How far apart are the two rows of each pair, measured in a hidden way? 0 means very close, and 40 very far. Two or three weighted sums of its numbers give each row a place; it is the straight-line distance between the places.
[ -2  -1   8  32  11  16  -3  19  15   7  27 -17   8 -20 -20   2  22   7
  16  -6]
[ 24 -18 -37  25 -13  -8   8   8  -9  11   1  15  -8  38  -4  -2 -11  19
   7 -17] ~ 5
[ -6   0 -47  14 -18 -42  41  -4   0  17 -42  16 -17  36   4 -17 -16  26
  19   3]
[-16 -16  76 -25  80  62 -59 -15   5  -1  44 -94  74 -41 -84  29 -25 -58
  36  42] ~ 12
[  5  12   9 -21 -16  24  14  48   4  16 -49   8   3 -28   2  12  24 -14
  11 -20]
[ -6 -15  13 -42  22  12 -18 -20 -15  -1  20 -31  11  34  -7  11 -81 -13
  29  56] ~ 19
[-20   4 -28  -4  -9 -27  17  -2 -21   7  -7   4 -14  31   4  -5 -46  18
   5  35]
[-22 -20 -26  31 -43   6   2  17   6  20 -30  49 -39  -1  51 -30  42  24
 -17 -26] ~ 23
[  1 -18  -1  -3   0  34 -28  35 -24 -11  15   5 -22  20  12  18   9  -2
  14 -20]
[ 28 -25 -41  18 -38   6  -1  27   8  10  -7  38 -32  29  26  10  19  25
   6 -18] ~ 1
[  3  14 -32  -1 -70 -15  20  64 -12  19 -56  73 -78  16  47  24  42  40
 -10 -39]
[-127  127   39   83  -49 -127  103   -9  127   31 -127  -28   66 -127
  121 -127   25 -127 -124  113] ~ 24
[ 16 -34   4 -10  -4  30 -15  10 -16 -10  24  -6 -17  19  12  34   1  -3
  29   5]
[ -4   3   0 -12 -17   9  -6  38   9  23   0  19 -11 -14  26  -7  37   3
 -26 -13] ~ 8
[  7  12  78 -61  63  11   0   2 -35 -48  63 -50  29 -30 -11  43 -32 -35
 -14   5]
[  5  18  19 -12  13 -10  20   0  -6  -9  20   4   6  -1  26  27   5   6
 -27 -25] ~ 12
[  3  14 -11  -6  21   3  28 -14   5  -3 -38 -17  22 -10 -14 -27 -26  -9
  13  37]
[  4   8  79 -58  83  27  31 -15 -24 -56  47 -69  65 -24 -27  25 -17 -54
  -4   6] ~ 14
[ 26  -3 -30  48 -30 -21  20  19  19   1  -9  30 -11   6  24  -9  31  26
  -2 -35]
[-16  23  31 -59   2  46   6  26  -4  -2 -13 -17  21 -43  -9  12  10 -35
   4  15] ~ 10
[ -4  -4 -28 -18 -10 -23   1   4  -7   6 -19   4 -14  44  10 -10 -63  14
  25  35]
[ 18  -4 -50  41 -71 -12  12  39 -13  32 -35  53 -60  24  42   3  49  42
  -5 -47] ~ 6
[ 24 -30 -30  29 -31 -12 -26  21  -8  -1  10  20 -39  40  -1  25  18  22
  28 -17]
[ 23 -26   8 -11  -1   5 -35  24  -7 -16  36  -3 -17  28  -4  38  -5  -5
  27  -8] ~ 10
[ -5 -14  23  -2  29  22 -71 -29   3  22  29 -29  35   7 -46  16  -9  -9
  29  18]
[-11 -28  31 -30   2  38 -38  22 -24  -7  13  -6 -18 -15  17   4   7 -14
 -15   4] ~ 14
[ -8  23 -18  19 -21 -12 -25   3  27  27  15  16  -8   7  -8  19  45  34
  -8 -35]
[ 14  -1 -70  42 -24 -37  57 -25  14  32 -58  35 -32  23   7 -45 -12  45
  -3   3] ~ 20
[ 23  37 -19   0 -20 -41  47  19 -18  -1  -9  52 -31  18  43   0  36  39
 -28 -52]
[ 22   7 -16  27 -14 -22  28  19   9  -3   4  19   1  -4  20  -3  30  27
 -34 -41] ~ 6
[ 22  26  50 -42  58  15  39   6 -13 -47  45 -25  20 -18  -5  30  -8 -24
 -37 -10]
[ 15 -11   9  -8  24   6 -10   4 -15  -8  19 -30  31  14 -14   7 -30   6
  27  10] ~ 7
[  8 -32  60 -50  39  55 -49  16 -16 -25  59 -48  23   1 -33  41 -30 -44
  40  33]
[ -6  12   8   8  -1  -2 -38   5  20  16  25 -11  -4   7 -28  25  23  17
  21  -6] ~ 24
[ 10  19  42 -38  37  -3  16  -1 -18 -22  41 -16  14 -14  15  31  -1 -15
 -16 -10]
[ 12  12  56 -42  62  17  25 -13 -18 -33  57 -53  36 -12  -8  17 -21 -48
  -8  -1] ~ 6
[-127  127   50  100  -65 -127  101   -1  127   38 -127  -36   68 -127
  126 -127   40 -127 -108  110]
[ -4  -2 -19  33 -32  -7 -12  20  23  26   9  16 -26  11   5  21  31  35
  -9 -28] ~ 22
[  6 -26  62 -47  50  58 -42   3 -20 -33  64 -58  22 -28 -32  39 -18 -64
  10  15]
[ -8   3 -51  25 -41 -19 -48 -23   1  46 -17  38 -18  42   4  -6  44  55
 -10 -23] ~ 27
[-13  40  10  11  -2  10 -11  29  29   5  25  -5  -5 -33 -14  21  40  23
   3 -14]
[  9   7  32 -13  26  20   0  16 -12 -19  47 -14  10 -12  -6  20  -3 -16
 -17 -23] ~ 17
[ 118   11  -38   41   46   -5  -49 -127   61   16  -33  -11  119   31
 -127  -62  -84    6   24   19]
[-18   9  53 -48   1  51  13  28 -21 -10   6 -22   5 -44   1  26   3 -49
   2  15] ~ 23
[ -4  -8 -13  16  -2   9 -36   0  11  32  20   4   1  19  -8  11  21  12
   3  -1]
[-19  -1   8   2 -23  11   4  28  -6  14   1  24 -17 -20  28 -28  33   2
 -31 -28] ~ 7
[  9  30  51 -38  52   7  33 -11   0 -32  43 -37  39 -26 -14  29  -7 -25
 -21 -12]
[ 10 -35  42 -42  20  42 -43  26 -31 -28  30 -26  -8  11  -7  45 -22 -27
  22   7] ~ 29
[ -2  -6 -14  53 -10 -11  -4 -11  18  19  -1   5   4 -27  15 -46  25   3
 -14 -15]
[ 12  27  -1   4   8 -23  16   0   8 -20   7  20  -9  24  44  21  12  12
 -33 -22] ~ 12
[ 17  27  13   3  23 -10  30  15  -4 -12  14  -6   6 -28  21  22  17   8
 -17 -41]
[ -1 -13   4 -10  -8  25 -30  26 -24  -4  33  16 -41   7  11  21   4   5
  -4 -10] ~ 33
[ -1   6 -25  24 -26  -2 -10   8  23  19 -13   9  -4  -8 -14  -4  53  30
  15 -12]
[ 11 -32  17   6   1  33  -8  20 -26 -11  11 -16 -14   1  -9  16   5  -9
  37  -2] ~ 20
[ 40 -18 -44  11 -14 -51  64 -41 -23  -1 -25  38 -25  29  59 -23  24  19
 -32 -36]
[-12  21   8 -37 -26   5 -13  48  -5   7 -28  23 -17  -5   6  30  23   0
 -16  -4] ~ 8
[ -5  -9  11 -13  25  11  10 -12 -27  -6  -6 -34  22   2 -28 -18 -64 -21
  20  39]
[  4  16  36 -42  46  12  15  -9 -24 -23  38 -28   3  -3  10  22 -13 -23
 -27 -16] ~ 13
[  27  -29   92  -53   83   67  -87   23  -14  -50   84 -100   61  -23
  -71   65  -44  -71   37   48]
[ 31 -14 -44  26 -44   0   0  39 -10   3 -15  49 -41  49  27  24  29  39
   7 -43] ~ 14
[-24  12  55 -31  37  35 -53   2  -1  -5  54 -43  20 -29 -46  32  -2 -20
  17  25]
[ 17  16 -43   6 -21 -51  42  -7 -45 -15 -10  59 -57  42  61   0  34  41
 -44 -45] ~ 16
[  3 -17  -1 -23  23   7  15  -9  -4  -5  -2 -38  15  32 -23 -13 -59 -17
  43  46]
[-14  -4  35 -48 -20  35  -5  39 -27 -27   0  -1 -25 -15  21  46   1 -20
  10   5] ~ 13
[ -5 -14 -28  32 -48  13  13  25  -1  25 -19  52 -34  -5  43 -27  38  14
 -25 -31]
[  -6   -6 -100   66  -96  -44  -14   -4    5   65  -58  102  -70   63
   40  -20   70   98  -12  -47] ~ 19
[ 26 -37 -15  14 -30  16 -29  22 -46 -11   9  33 -59  39  24  33   2  18
  18 -23]
[-29 -26  11   1   3  20  -8  11   3 -12   9  -2  -4 -22  20 -28  16 -42
  -5  -9] ~ 17
[ 10   9  -4  35 -26  14 -10  41  26   4  19  15  -7 -29 -16  13  39  25
  12 -27]
[ 127  -61    8   12  127   -9   65 -105   28 -127    8  -50  127  -34
  -66  -93 -127 -101  -14   70] ~ 12
[-17 -11  -5  14  -6   2 -61 -33   7  20  10   9   5  28 -30  21   9  13
   6   2]
[ -3 -10  11 -56  23   0  -2 -12 -26  -4  15 -21   6  47 -13   9 -83 -12
  25  58] ~ 8
[  31   28   52  -36  103   41  -58  -65   31    4   61  -93  123   -4
 -126   24  -58  -41   20   48]
[ 11 -23   3  13  14  15 -46 -36   9  17  11 -27  30   5 -47  12   0   8
  33  27] ~ 14
[ 19  17   6 -27  10 -27  37  22  -9 -16  29  11   5  12  32  18   2  17
 -33 -54]
[-15  -6 -15  11 -29   3 -30 -40  12  49 -12   3 -13  19 -27  12  32  29
  13  17] ~ 5
[ -1 -14 -16   6  -5 -23   2   0 -33 -14  10   3 -24  45   1  11 -46   6
  26  34]
[ -9  -6   6  15  20  16 -54 -18  12   8  15 -24  22  -3 -29   7  16  -2
  26  -2] ~ 20
[ -6  -6  72 -13  58  54 -38  -6  17  -3  69 -78  57 -43 -66  24  -2 -44
  32  38]
[ 118   34    7    3   81   22  -33 -117   65   -9    9  -50  127  -15
 -116  -55 -120  -27    5   24] ~ 10
[-47  -1  49 -51  42  52 -68 -44 -20   4  56 -55  41 -23 -60  37 -15 -44
  37  48]
[-15  -4  55 -11  46  39 -47   2   6 -20  42 -57  41 -44 -45  21  -5 -29
  20  33] ~ 10
[ 40 -26 -63  43 -45 -41  31 -19 -19  15 -35  56 -37  33  46 -15  27  42
 -15 -51]
[ -3 -31   5  -6 -20  20 -25  29 -20 -18  19  13 -38  21  23  39   6  11
   8 -24] ~ 18
[ 109   20  -54   30   37   -4  -40 -127   59   33  -40    9  100   44
 -117  -64  -94    8    2    7]
[  9  32  21 -42 -19  23   6  49   6   7 -17  10 -24 -15  17  38  14  -5
  -9 -12] ~ 20
[-32  15 -11  -1 -13   9 -45 -26  32  36   6  -6  21   0 -30  10  34  15
   9   5]
[-30   0   9  18   3  27 -38 -44   5  19  14 -26  13 -23 -37  16  28 -15
  15  26] ~ 18
[ -9  -8 -10 -24   2  -1  12  -9 -21  -6   1   5  -4  37  -7 -16 -59   7
   5  32]
[ -8 -14  31 -26  71  53 -78 -62  14   4  49 -60  68   5 -98  18 -29 -21
  30  30] ~ 16
[-29  11 -72  50 -69 -27 -18 -15  24  82 -31  65 -53  34  15  -1  62  61
   1 -21]
[ 13  -6 -63  22 -32 -36  44  -7 -13  10 -38  30 -44  56  22 -21 -36  44
   3  20] ~ 20
[  8 -11  19  -4  17  25 -17  -2 -41 -30  16 -18  23   1   6   1 -24 -23
   6  22]
[-30  -1  44 -30  39  36 -65 -36  13  12  44 -65  38 -23 -69  38  -7 -23
  31  37] ~ 17
[-13 -15  -9  14 -28 -21  -5  25 -14   2  28  21 -38  27  27   6  20  24
 -10 -37]
[ 38 -23 -66  51 -56  -9   9  25  -2  13 -19  49 -64  55  22   4  31  53
  17 -40] ~ 10
[ 23  22  50 -28  54  -1  54   5  -3 -27  35 -35  37 -32  -2  30  -8 -29
 -16 -22]
[ 21  24 -28  22 -19 -30  53   4 -13  -3  -8  50 -31  13  51  -9  42  32
 -15 -56] ~ 7
[ 35  -9 -37  37 -16 -12   6   9   7   5   0  19 -16  29 -11 -13   2  21
  11 -19]
[ 18  17  27   0  27  21  42  21  10 -16  34 -20  17 -26   0  12  13 -12
 -17 -21] ~ 11
[-12   5  49 -42  67  37  -5  -7 -27 -37  41 -77  47  -5 -55  14 -71 -50
  39  46]
[-13 -13 -31  82 -11 -19  50 -26   9  11 -23  20   6 -75   8 -60  32   9
   1 -25] ~ 18
[ 15 -22 -24  22 -42  -2 -15  35 -32   8  11  45 -61  35  23  19  19  30
  11 -24]
[ 29 -26   4  -6  34  18  -7  -3  -5 -15   6 -39  29  14 -24   5 -30  -5
  34  23] ~ 22
[-19 -16  50 -58  57  28  -3  -6 -17 -24  41 -68  59 -16 -39  11 -57 -44
  18  49]
[ 19 -27 -42  39 -56   6   9  47   3  16 -17  54 -52  18  29 -21  44  44
 -14 -51] ~ 13
[ -21  -12  127 -110   74  103  -51   30  -27  -49   65  -88   46  -63
  -51   62  -41 -113    9   63]
[  1  -9  -5 -12   2   0  -6  -7  -8  11  21  -9  -6  20  -1   2 -26   9
   6  11] ~ 16
[-13   5  31 -54 -23  31 -11  54   0  -1  -4   6 -18 -21   7  47  11 -13
 -15  -6]
[ 19  29   3  -6  -5 -28  26  12 -13  -9   7  19 -22  12  39  30  14  23
 -38 -46] ~ 14
[-27   0   1 -20   6  14 -36 -61   4  16  10  -4  -7  14 -26  12  -5  -3
  10  23]
[ 10 -11   2 -20   7 -10   4  -9 -13  -6  10 -10  -2  32   7   3 -44  -2
  24  31] ~ 11
[ 15   9 -21  44 -30   4 -16  16  28  20  -4  13  -8  -8 -16  -3  63  36
  -5 -22]
[  8 -31 -27  15 -44  -2   4  33   7   2   6  35 -45  17  21  15  18  25
   8 -33] ~ 21
[-11 -16  32 -23  48  27   1  -8  -7 -10  26 -49  31   4 -38   6 -42 -38
  32  33]
[-24  24  81 -42  50  41 -44  42  12 -11  85 -66  47 -42 -50  41 -10 -44
  16   6] ~ 8
[ 18  -7  13 -11  10  30 -29  31  15  -1  18 -22  -1   6 -14  36   4 -13
  22  -3]
[  4 -10   0  10 -11  26   3  26  -9  13  -1  18 -10 -26  15 -28  40  -2
 -11 -15] ~ 7
[-10  22  45  12  32  41  -4  33  23  -7  43 -48  37 -61 -58  23  17 -14
  23 -12]
[ -6 -14 -62   9 -42 -41  13  11  -5  17 -44  43 -51  55  33 -22 -46  42
   9  31] ~ 11
[ 109   10  -40   45   44    5    3 -121   70    9  -29   -5  106    0
 -107  -75  -86   -4   15   19]
[-13 -16  64 -64  76  44 -10 -22  -9 -22  51 -86  61  -7 -53   8 -98 -70
  45  67] ~ 15
[ 35 -10 -40  34 -44  -8  -3  40   3   8 -24  45 -45  22  22   8  36  31
  -1 -47]
[-13   2   9 -31 -40  11 -10  61 -17  -4  -4  28 -50  15  29  49   6   3
  -3 -17] ~ 5
[  6 -23 -19  25 -32   7 -14  28 -19   1   0  43 -32  39  17  18  27  36
   9 -38]
[-12  -9 -17  38 -20  -1  -3   1  14  26  -3  -2 -16 -11 -19 -10  30  23
  11 -10] ~ 19
[  6 -18   8   2  14  29 -40 -14  11   7   5 -26  29   5 -49  12  15  -7
  18  19]
[-12  -2 -30   2  -6  -9  26 -13 -18  21 -30   6 -14  15  -4 -32 -32  18
  16  28] ~ 14
[ 10   3 -70  18 -35 -25  29  -3   2  21 -47  28 -32  42  13 -21 -29  36
  18  15]
[ 10 -13 -17   0 -57  17  19  57  -2   8 -36  43 -22  -5  24  17  22   5
 -16 -20] ~ 15
[  7  -2  37 -39  -6  61  10  28   2   0 -23 -27  20 -34 -23  32  -4 -26
  18  25]
[ 13  11 -54  23 -47 -74  36   3 -33  12 -17  75 -81  49  89  -4  47  70
 -47 -62] ~ 8
[  1   6  -7 -25  32  -1  -1   1  16  -6 -11 -35  29  30 -28  -6 -54  -1
  36  61]
[ -4   4  24 -21  57  12  17 -13   7 -10  19 -56  47   1 -37   1 -62 -31
  38  29] ~ 4
[-22 -32  13 -42  30   9  13 -20 -29 -20  19 -30  24  24 -20   1 -69 -19
  19  60]
[ 10 -17 -15  -4 -30  10 -31  29 -21 -18  10  24 -52  44  25  37   0  22
  18 -24] ~ 11
[  9  -8   7  -7  23  20 -17   1 -12  -9  14 -27   7   4 -11   3 -28 -10
  13  20]
[  7  13 -38   3   1 -36  15 -12  12  24 -48   2  -3  40  -9 -24 -35  18
  18  28] ~ 18
[-19   9 -10  14 -16   5 -24  -4  10  28  13   5 -11   9   1   8  33  24
   2 -26]
[ 13  -8 -14  34   3   9 -37   2  18  15  -2   1   1 -15 -23  11  38   6
  17  -5] ~ 14
[  6  -7  -6 -10  25  12  13  -9 -16 -20   0 -32  10  16 -30   0 -39 -19
  27  41]
[ -6  10  68 -24  51  69 -26  10  18 -21  50 -72  65 -75 -63  31  -6 -37
  22  15] ~ 1
[ -2 -23 -24  23 -11  10  28 -15 -31 -16  -6   7 -18  -5   9 -22   7  -2
   5  -8]
[-14  -8  47 -17  49  40 -36   3  25  -4  42 -62  55 -43 -68  21   8 -36
  20  30] ~ 13
[ -7 -12  -9   3  -7  12 -40 -26   5  24  13   1  -5  26 -22   4  12  23
   4  -5]
[-127   17   80  -12   -3  -69  -29  -34   32  -13  -52  -18   22 -127
   90 -127   14 -114  -48   82] ~ 22
[ -3 -22 -17   7 -23  12 -17  24 -22   3   8  22 -28  13  20  -1  29   9
  -5 -38]
[-43   7  44 -29  24  41 -61 -43  13   6  51 -53  37 -26 -52  41   6 -17
  32  36] ~ 15
[  95    5  -54   32   33   -1  -34 -127   43   29  -22   15   83   53
 -106  -49  -91   30    9    7]
[-28 -21 -23   2 -16 -22  19 -35 -51   4 -21  34 -43  29  14  -8 -32   3
   7  13] ~ 24
[ -2  14  12   6   8  21 -34  26  32  -1  23 -23  27 -22 -49   9  29  11
  13  -2]
[ -7 -15 -44  21 -10 -20 -14 -79   7  26 -20  19  -2  29 -10  -7  28   4
  11   6] ~ 13
[ -7 -11   1   3  10   7 -58 -33 -12  27  -1 -15   4   9 -38  10  21  24
  28  14]
[-11  -9  -5  18 -15  -2 -45  -4  11  20   2   4 -13  22 -10  11  26  28
   2  -7] ~ 13
[ 22 -13 -80  64 -72 -30 -16  37   7  21 -29  87 -74  57  53   5  43  80
 -15 -65]
[ 13  14 -57  23 -92 -10  26  48   9  21 -83  81 -60   7  41   5  51  39
 -16 -37] ~ 17
[ 31  47 -34  32 -42 -31  62  25 -11 -16  -5  70 -38  17  52  16  44  70
 -40 -81]
[ 38   1 -74  48 -43 -49  33 -15   4  19 -29  75 -35  35  48 -29  31  45
 -25 -38] ~ 18
[  4 -13 -75  37 -49 -19  61  -7  -4  22 -71  60 -50  26  38 -41  21  49
 -13 -15]
[  2   3  18  -5   8 -10  -6   8  -6 -10  45  -1 -16   5  13  17   5  12
 -17 -23] ~ 24
[-28  13 -59  48 -72 -40 -26 -22   5  50 -34  71 -64  38  23  14  67  80
  -4 -26]
[  5   1  -2 -19  22  -4 -14  -3 -23  -7   2 -19   9  49 -13  13 -61   7
  22  45] ~ 11
[ 28  22  54 -35  59  16  22   6 -12 -43  39 -40  51 -33  -6  30 -15 -26
 -23 -13]
[  5   4  10  -2  18  -2  46  -3 -16 -26  18  -1   5 -11  21  13  -1   5
 -35 -40] ~ 1
[  6  -4  25 -32  29  -3  -3 -10 -28 -26  41  -4 -12   6  25  15 -13  -2
 -11 -13]
[-15  -8  22  -3   9  23 -44 -21  14  14  40 -27   9   1 -33  12  13  -5
  25   4] ~ 11
[ 14  31 -27   1 -57   1  26  69  35  17 -62  47 -35   7  22  15  52  35
 -16 -35]
[-19 -28  73 -31  40  58 -17  16 -17 -28  37 -58  43 -37 -18  18 -13 -74
  11   8] ~ 26
[ -7 -11   8  13  24  30 -41   0   7  21  16 -23  26  -3 -26   7  19  -4
  13   2]
[  5  14  30   4  18  46 -11  18  34  -5  42 -36  27 -38 -32  15  21   1
   8  -7] ~ 8
[-17  10  17 -40 -27  36  13  37 -21   3 -38  20 -13 -24  17  15   8 -17
  -6  -6]
[  4  34  27 -31  -1 -23  29  10 -25 -19  20   9  -8  -3  36  36   2  15
 -37 -41] ~ 9
[ 13   9 -63  29 -47 -44  33   3  18  25 -64  38 -24  53  26 -38 -18  44
  -2  -7]
[-11   2  48 -35  51   5  -5   0 -23 -35  56 -37  11  -8   6  40 -19 -20
 -17   8] ~ 14
[ 13   1 -41   2 -20 -42  12   3   0  20 -41  23 -17  38   3 -19 -43  36
   3  11]
[-61  27  66 -82  19  32  42  31  -4  -1 -29 -58  40 -81 -14 -20 -36 -62
 -30  53] ~ 14
[ -5 -28  31 -24  30  34 -13  12  16  -3  35 -37  26 -17 -23  -8  13 -38
  16   2]
[ 17  36 -20  15 -20 -26  64  -5 -13  -4 -11  44 -19  11  48   5  36  36
 -48 -62] ~ 36
[ 37  -2  23  -2   9  24 -26  35  -6 -22  14 -27  19  -2 -25  29  -2 -15
  26   5]
[ 21  31  16 -18  25 -14  47   0 -24 -28  18  -3  -3  -5  10  28  13  10
 -27 -47] ~ 25
[  8   6 -26  -9 -55  -8   3  37   9  24 -50  54 -45   7  39  18  47  37
 -13 -34]
[  3  -7  -9  16  -2   9 -44 -17   8  26  22  13   9  33 -19  10  -8  32
  10  -6] ~ 16
[-12 -28  48 -40  63  41 -20 -13 -27 -39  38 -64  52   3 -43  22 -70 -55
  25  58]
[  9  -4 -14  18   4 -10  62  -2  -9  -6   0  26 -12  -4  20   3  28  20
 -29 -42] ~ 19
[ 20  25 -19   2 -20 -26  36   4 -11  -9   5  45 -36   9  51  15  26  48
 -45 -55]
[-35  -7 -12  17 -36 -11  -2   7  10  22 -32  55 -17 -16  74 -51  52   5
 -39 -15] ~ 31
[ -6   2 -21  -5   2  -6  24 -22 -20  17 -27  -5  -2  27  -7 -15 -47  13
  21  27]
[ -3  40  66 -55  50   8  23   7 -26 -39  61 -33  18 -29  -7  45 -20 -20
 -21 -17] ~ 4
[ 39  -8 -59  35 -67 -18  -1  43  30  18 -44  58 -53  32  35   4  54  54
 -14 -50]
[ -8   4  12 -27 -24  32  18  30 -16  12 -41  12 -10 -39   7  -3  26 -23
  -5  -8] ~ 11
[  3  24  25  17  13  29 -13  15  37   1  37 -25  23 -37 -37  20  18   6
  19  -8]
[ 22   2  12  -3   5  14 -41  29  -1 -15  27 -12  -5  20  -5  33   4  -4
  11   2] ~ 13
[-20   3   8   3  15  37 -50 -46   8  22   5 -25  30 -12 -48  10  17  -3
  15  32]
[ 25  21  60 -32  57  33   2  22   1 -26  63 -58  47 -43 -23  32   5 -30
  -2   6] ~ 9
[  2  -5 -69  38 -61 -35  40  -4 -23  23 -45  62 -53  35  49 -28   2  49
  -6 -29]
[ 17 -16 -19  11 -39   9 -23  22 -10  11   7  29 -44  37  19  29  23  25
   0 -20] ~ 18
[ 43  -9 -58  37  -9 -72  64 -25   0 -23 -10  58 -45  45  78 -55  16  19
 -44 -31]
[-127   44   46   12  -33  -86   14  -25   67    8  -58    5   20 -127
   81 -122   32  -92  -53   56] ~ 9
[-37  10  -5  10 -12  21 -37 -47  11  34  -4   0   4  -6 -45  14  35   9
  12  15]
[  4  15  -3 -28 -41  19  25  60   5   1 -40  28 -17  -7   6  24  27   5
 -14  -8] ~ 8
[ 19  30 -10  11  -2 -27  40  -6   0   1  -8  25 -17  10  20   7  18  21
 -31 -41]
[ 25  -1 -65  38 -54 -62  13   4  -7  27  -8  71 -47  60  57 -28  35  67
  -7 -47] ~ 25
[ -95    1  -49   85  -76 -101  -18  -34   23   25  -61   88  -56  -65
  106 -127   82    6  -56  -11]
[-27   8   0  -7  -9  20 -48 -46  18  30   9 -11  15   0 -33  19  25   9
  14   9] ~ 25
[  1   7  22 -37  -7  39  30  28  -9  12 -25   1  15 -31  -1   8  27 -26
   0   3]
[ 18 -36 -46  25 -58  -9 -11  35  -2   5 -12  61 -54  29  37   8  32  51
 -12 -28] ~ 19
[ -2  -1 -48  13 -29 -32  32 -12  10  24 -44  26 -20  41  22 -24 -35  33
  13  23]
[  7  12  73 -39  78  25   5   7  -1 -40  54 -62  62 -41 -35  34 -21 -47
  -2  17] ~ 6
[ 13  26  24 -27  24  -4  34  -6 -28 -27  39   0 -14   4  34  21   3   0
 -24 -13]
[ 27  34  19  -5  26   4  27  -1  -4 -31  18  -7  22 -11   7  15  10   0
  -5 -38] ~ 8
[ 22  28 -16   0   7 -45  37  -9 -31 -16   9  42 -11  17  51  10  13  36
 -44 -49]
[-11  10 -21 -14  16 -15  12   3   3   6  -8 -17  29  25 -10 -21 -43   7
  13  42] ~ 6
[ 39 -42 -30  31 -33  -1   6  22 -16   0  -3  24 -44  24  11  12  13  24
  24 -13]
[  8  -2 -83  61 -63 -26  -4 -38  18  59 -64  57 -35  42   1 -10  72  64
   7 -20] ~ 35
[  4  -3  -6  16  21   8 -48 -20   1  34   9 -16  29  13 -38   2  17  16
  24  18]
[-28 -33  82 -60  67  55 -52  15 -37 -25  66 -64  31 -36 -43  27 -21 -63
  13  25] ~ 24
[-125    5  -10  127  -21 -127   -6 -106   62  -46  -63   28   -5 -127
  120 -127   94  -45  -28   29]
[ 23  38  15 -20  -8 -15  53  14 -16 -19  20  18  -2  -5  25  30  19  29
 -50 -62] ~ 12
[ -7  13  46 -54   9  44  -8  45   2 -23  -1 -27   3 -23 -13  44  -6 -29
   3  24]
[-37   7 -44  39 -53  -8 -14 -30   4  44  -8  49 -50  21  13   6  50  58
   9 -14] ~ 7
[ 17 -28 -37  32 -44   7 -20  33  -6  23 -19  31 -34  18  26  -6  33  12
   2 -31]
[  0 -22  46 -24  50  29 -17  -5 -19 -22  52 -48  22  -4 -14  21 -20 -39
  -2  11] ~ 3
[ 12 -20   4   9  -6  26 -11  32   0 -11   7   1   3   7  -9   9  12  -8
   4  -7]
[ -3   3 -29  38 -45 -13 -17  19  12  23  16  43 -55  15  21   6  49  60
 -15 -27] ~ 6
[ -3  -7 -37   0 -11 -15  12   2  -4   9 -34   5  -6  53   3 -12 -46  24
  23  41]
[ 32  18 -31  33 -29 -40  40  14   7   8  -9  36 -23   9  34  -3  39  39
 -30 -66] ~ 4
[-30   3  37  -6  26  37 -45 -46  11  12  30 -53  38 -32 -58  26  19 -27
  43  34]
[ 13  10  -4 -10   0  -9  24  -4 -34  -8   8  18 -40  11  39  13  12  17
 -33 -39] ~ 7
[-16 -15 -14  -3 -40   1  -1  26  -7  13 -10  33 -36 -11  39 -15  44   8
 -37 -42]
[ 25  16 -20  27  -1 -29  64  16  10 -18 -12  27   0  10  28   4  42  34
 -45 -46] ~ 28
[ 14  42   8  -1   1 -33  52  13   2 -18  19  18  -9   7  31  19   9  35
 -34 -51]
[ 16  -7 -31  24 -16   5 -26  16  14  29 -13  17   1  17 -13  -1  46  33
   7  -7] ~ 8
[ 22 -22 -38  33 -47   0  -2  29  -3  12  -9  52 -43  25  41  -7  34  30
 -13 -41]
[-127  127   43   72  -44 -127  101  -12  127   21 -127  -36   68 -127
  118 -127   -3 -127 -127  121] ~ 38
[-15  -9  26  -2  37  27 -65 -29   8   4  31 -39  37  -8 -55  11  -4 -25
  24  27]
[  2  11  20 -35  35   7   3 -21 -11  -8  18 -40  26  29 -27  -3 -69 -25
  28  63] ~ 2
[ 127  -44  -67   29   82 -100   75 -127  -10  -89  -43   34  100   59
    0  -96 -127  -42  -41   53]
[ 12 -27  -5  11  13  -2  13  -1 -30   0  -1  -9  -6  24 -13   3 -24  10
  25  -7] ~ 7
[ -4  12  15 -31   1 -11  37  10 -25 -17  19  19 -24   4  32  20  -2  17
 -34 -39]
[ 14 -32  54 -41  43  54 -22  15 -28 -30  61 -63  32  -7 -24  38 -29 -42
  39  35] ~ 17
[-47   4  52 -71  -4  33  -4  33 -22 -11 -28  -3  -9 -32  29  18   0 -46
 -15  21]
[ -4  -2  24  -4  13  11 -46  -4  17   6  27 -24  18   3 -31  13  10  -1
   8  17] ~ 6
